In the data rows, zero lies at 4.5, halfway between 4 and 5.
Here are some points, each followed by its number:
[6, 3, 6, 4, 5, 7, 4, 5, 4, 3, 6, 4] 0
[4, 3, 2, 5, 6, 4, 3, 2, 6, 8, 5, 8] 1
[1, 6, 5, 7, 1, 6, 8, 5, 2, 1, 5, 2] 2
[7, 4, 1, 3, 3, 4, 2, 5, 5, 4, 3, 3] 3
[4, 4, 7, 6, 5, 7, 6, 5, 4, 3, 6, 3] 4
[4, 4, 1, 7, 5, 5, 3, 1, 6, 7, 6, 9] 5
[3, 4, 4, 5, 6, 3, 4, 3, 7, 8, 5, 9] 6
[2, 6, 7, 6, 2, 4, 7, 5, 2, 2, 4, 2] 7
[6, 5, 1, 2, 2, 4, 3, 7, 4, 3, 3, 1] 8
[7, 4, 2, 3, 4, 4, 2, 6, 5, 4, 3, 3] 9
[4, 5, 5, 4, 7, 3, 4, 3, 6, 7, 4, 7] 10
[3, 4, 7, 6, 3, 7, 7, 5, 3, 2, 6, 3] 11
[4, 4, 4, 5, 7, 4, 3, 3, 7, 7, 5, 8] 12
[2, 6, 6, 7, 2, 7, 8, 5, 2, 1, 5, 2] 13
[7, 3, 4, 3, 6, 5, 3, 5, 5, 5, 5, 4] 14
New points follow, each followed by the numbers of its two nearest points above, looking only along the 3 directions in which the numbered points spread most, nearest first.
[7, 3, 5, 3, 5, 4, 3, 5, 5, 5, 5, 4] >> 14 0
[7, 4, 5, 3, 6, 5, 3, 6, 5, 4, 5, 4] >> 14 0
[4, 4, 7, 6, 5, 7, 6, 5, 4, 2, 7, 3] >> 4 11
[7, 3, 5, 3, 5, 6, 4, 6, 4, 3, 5, 2] >> 0 14
[7, 3, 5, 4, 5, 6, 4, 6, 4, 3, 5, 3] >> 0 14
[2, 8, 5, 3, 2, 0, 6, 5, 4, 5, 2, 3] >> 7 8
[6, 4, 6, 5, 5, 7, 5, 6, 4, 3, 6, 3] >> 0 4
[5, 4, 7, 5, 5, 6, 6, 5, 3, 3, 6, 3] >> 4 0
[3, 6, 6, 3, 5, 1, 5, 4, 6, 7, 3, 5] >> 10 12
[6, 4, 0, 6, 4, 4, 2, 1, 5, 6, 4, 6] >> 1 5
[1, 8, 2, 3, 2, 0, 4, 5, 5, 6, 0, 4] >> 3 8
[5, 5, 7, 4, 6, 4, 6, 4, 5, 5, 4, 5] >> 0 4
[6, 4, 6, 5, 5, 7, 5, 5, 4, 3, 5, 3] >> 0 4
[6, 3, 6, 4, 6, 6, 4, 5, 4, 4, 5, 3] >> 0 14
[1, 7, 3, 4, 4, 1, 4, 3, 6, 8, 2, 8] >> 5 1
